Here is a table of points, one per row:
[ 24  -5 -18 -17 -39 -34  15  46 -47  -9  30 -47  15   3  25  40   4 -67 -48  50  28  28  15   4  13  20  17 -22  60 -21 -57   5 -31 -18  -2 -27]
[-32  -8  -3  68 -19 -33 -44 -21  13  58  21 -12   7  58   1  18  37 -25  30  45 -38  25  15  34 -45   1 -10 -25  46 -26  27 -27  29   8 -22  22]
[-17 -50  39 -20 -31  17 -12  15 -36  35 -11 -41 -35  15 -19 -21  34 -18   6 -17 -41 -42 -19 -20  50  67  -3  -3 -38  -4 -34 -31  58  41  16 -19]
[  28    0  -19 -112   17  -29    1    9  -25  -27  -46  -13   -4   20  -27  -66  -68   34  -65  -43    5  -19   27   22  -34  -43   11    0  -35    1   10   28   25   24  -40   54]
[ 20  51  48  56  -6  23 -11  36 -14  21  24 -40  48 -21 -24  -3  12   1 -39  -5 -40  49 -24 -29 -17  59 -36  48  -1 -23 -21  -8  29 -75 -28  42]
[  5   7  38  20   2 -52  23 -18   0 -20   2 -29 -35 -29 -46  97  48  34 -53 -13  20 -10 -50  15  -6 -18  18 -28  -2  16  22  17  21 -11  15   2]
[ -1 -30 -11  16  50  -1  17  41  -4 -25 -11  55 -52  30 -18 -24  52  41  18  32 -67  49  30  28 -10   5  63  66  31  14  -5  45 -43 -32  32 -12]
[-10   4 -45  53 -71  26 -63 -27 -16 -21   7  26 -54 -31 -17  -5  -9  41 -40 -10 -39 -48  45 -25  26  24 -31 -35   0  68  -8  -1 -12  -4 -39   1]
[-58  46 -61 -52 -10  15 -35 -28   5 -20  -4 -11  16 -44  -3  21 -27 -51  -6 -19 -64 -16 -15  61  45 -15 -30  11   7  -9   6  17  44  25  39  29]
[ 52  35  28 -26  46  33 -17 -28 -29 -29  39 -28 -39   9  -1  13 -33 -17  25  48  -2  56 -24 -17 -59 -56 -44 -59  -8  -3 -46  31 -27  26  40   5]
[ 15 -13 -35  25 -12 -36   9 -51 -24 -32 -57 -29  49 -37 -14  -9  16   1  15 -54 -52 -67   5 -32 -45  39 -47  26  -1  16   3 -59 -36  38  32  -3]
[  5   6 -23 -17 -58  58  -7   9 -16  20   4  -9  -6 -19 -13  26  42  27  34  83  46  39 -22  49 -48  47 -21  48  20  24  -6 -28  19  18  19  10]
[ 37 -22  44 -30  -6 -11  29 -12  71 -10  46 -34 -12  37 -10   4 -29 -42  33 -13   0  29  56 -27  -1 -37  55  21  38  81  26  -9  22 -19  27  23]
[ -1   3  55 -16 -16  -7  -6  60   7  -2 -56  47  20 -29 -37  16 -54 -40  10  78 -34 -42 -45 -50   9  -1 -38 -24  12   7  55  -9   3  12  -7 -25]
[-71 -41  14 -36  12  66   9 -35  27 -16 -25 -31  48   2 -12   2 -30  48 -41   4  -2  26  33 -20   4 -36  10 -67   7 -15  -9 -24 -52 -31   1 -16]
[ -3  11  21  23 -73  -6  21   8  -3  30  30  13  49 -23 -81  -1 -21   3  12 -32   4  67  19   5   7 -10 -12 -10 -18 -29  -2  55 -27  46  26 -31]
[ 27 -80  27   9  -5  26  19 -19  23 -49  17  11  -2  21  -1  50   6 -30  -4   3  15  22  -5  25  40  22 -79  46 -14 -32  10  24 -27  17 -50   8]
[ 43   8 -48 -17  10 -16  27 -37  29  -7  -2  15 -14 -43 -51 -71  32 -10  26 -19  -7 -19 -45  -1  64  35 -16 -54  33 -37  17 -32  -3 -22 -28 -11]
[  9  29  29   8  39 -11 -17  58  11 -30 -33  65  11  67  28  13  39  15  12 -39  61  17  58  18 -15  45  -7 -33  33  -5   6 -12  26   1  39  37]
[-11  50  20 -43  41  40   5 -21  12 -28 -32  25   1  -8 -25  -1   1 -52  20 -65  21 -64  18  24 -29 -36  64   3 -21  17 -43  -3 -46   8 -96  -8]
[  2  41  18  61   9  27  50  29  11  -1  22 -42  -5   9  60 -59  34   3 -36  29  13 -27  30  57  12  23 -16 -10 -20  25  52  10  -8  36  10 -30]
[-23 -29  12   9 -33 -46   3  16  22 -25 -44 -27 -29 -63  24 -43 -81  23  52 -41 -11 -43 -22  44  -1 -18 -37 -31  23 -29 -82  -3 -10  -6 -20 -20]
[  3 -19 -23  -2   1   2 -12  44   2  26  14  -6 -35   5  25  33 -62   0 -23 -37   3  51 -63   0   8 -31  27 -11   3 -26  25 -69 -86  34   0  41]
[  7  36 -18   1  16 -19 -60   1  45   9 -23 -54 -22 -15  33  27  21  21  31  28  23  -6  56 -65  26  47  19  33 -10 -45  28  35  -6  25 -17  21]
[-24 -17 -65  17 -21  31  15  -2  14  44 -36   4 -72 -59 -20 -12 -11 -50 -23 -54  17 -43  22 -28 -54  10 -39  12   3 -60  24  -8  35 -33  20 -49]
[ 23  18  24  21  53   8 -28 -41 -55   0  13   9  11  33  46  -9  -4  25  15 -25  32  67 -13   9  31   6  47  30  50  26  51   6  44  13 -12 -73]
[   8    7  -16  -27   51   19   -4   12   41    9    8   -2   24   64  -16    5   -5   56  -24   12   16  -29  -29  -27   16 -109  -13   40   37   -4  -56   11    7   25   26  -38]
[-21 -13  -8 -36 -16 -60 -57  21 -39 -34  -6 -33  20 -15 -15  -6   7 -18  40 -21  -2   7 -39  12   5 -77 -57  -9 -59  10  30  -3 -51 -68 -18 -57]
[ 24 -22 -34  -8  25 -19  45   8  49  44   8  53  43 -13  90  36  30  23 -11   9 -42  21   6  -2 -33  36  27   3 -29  46  -3  22  39  26 -44 -24]
[  41  -25  -10  -29    3   48   21  -16  -32   39   17   19   24   23   30   17  -38   48   49  -40   10 -104  -11    3   -3   16   52  -19   -3   -2   32   71   -8  -56   26   37]
[-47 -12   4  17 -19   9  27  -7 -17  55 -28  13   9 -13  39 -45  99 -32   4  -5  20  21 -27 -51  18  -6 -14 -19  27  39 -13  40  13  -1  12  64]
[  7   7 -44  42  24   8  60   2 -16 -50 -50 -10  -5  60 -13  11 -52   5  29  39  42  42 -31 -13  21 -57  72  -4 -58  20 -23  -5  11  -4 -17  21]
[-22  27  31 -19 -71  -4  28 -14 -28 -43  42  47  -8 -21  42 -10  11  10  12   9 -46  -5  -1 -27 -11 -37 -11   1 -32 -93   8 -59  28  -9 -10   2]
[ 56 -21  15  57  53   1 -39  15  13  47  40  40  25 -23  12   3  24 -15 -10  32  32  -6  52  47  30 -11  55   7 -43  24 -20 -34  41  -8  40  23]
[-35   1   8  -3 -19 -29 -58 -45  47 -31  32  30  13  23   9 -50 -18 -13 -53  19  32 -19 -60 -18 -31  51  39   6 -20  -7  -9  11 -11 -12  30 -17]
[-58  17   5   8  76 -46  48  -9 -39  74  48  27  -8  26  -3   2  -6  22   3  28  48  -8  58  -5  17  46 -14  61 -20  36   4  -7  -9 -14   2  16]
These points spread out most along one direction. Take the direction at right angles to it along which they spread out most. Then take the direction at right angles to both along which they spread out most. Go by this last direction. For each point below, how far along it does it lie, from 0 to 99? 50 is the average, and the first point above lies past it. One standard deviation of the points above along it is 16.
[-24 -17 -65  17 -21  31  15  -2  14  44 -36   4 -72 -59 -20 -12 -11 -50 -23 -54  17 -43  22 -28 -54  10 -39  12   3 -60  24  -8  35 -33  20 -49] 33
[ 24 -22 -34  -8  25 -19  45   8  49  44   8  53  43 -13  90  36  30  23 -11   9 -42  21   6  -2 -33  36  27   3 -29  46  -3  22  39  26 -44 -24] 32
[-32  -8  -3  68 -19 -33 -44 -21  13  58  21 -12   7  58   1  18  37 -25  30  45 -38  25  15  34 -45   1 -10 -25  46 -26  27 -27  29   8 -22  22] 66
[-21 -13  -8 -36 -16 -60 -57  21 -39 -34  -6 -33  20 -15 -15  -6   7 -18  40 -21  -2   7 -39  12   5 -77 -57  -9 -59  10  30  -3 -51 -68 -18 -57] 69
[ 56 -21  15  57  53   1 -39  15  13  47  40  40  25 -23  12   3  24 -15 -10  32  32  -6  52  47  30 -11  55   7 -43  24 -20 -34  41  -8  40  23] 41
[ 52  35  28 -26  46  33 -17 -28 -29 -29  39 -28 -39   9  -1  13 -33 -17  25  48  -2  56 -24 -17 -59 -56 -44 -59  -8  -3 -46  31 -27  26  40   5] 84
[ 23  18  24  21  53   8 -28 -41 -55   0  13   9  11  33  46  -9  -4  25  15 -25  32  67 -13   9  31   6  47  30  50  26  51   6  44  13 -12 -73] 50
[  7  36 -18   1  16 -19 -60   1  45   9 -23 -54 -22 -15  33  27  21  21  31  28  23  -6  56 -65  26  47  19  33 -10 -45  28  35  -6  25 -17  21] 41
[ 24  -5 -18 -17 -39 -34  15  46 -47  -9  30 -47  15   3  25  40   4 -67 -48  50  28  28  15   4  13  20  17 -22  60 -21 -57   5 -31 -18  -2 -27] 78
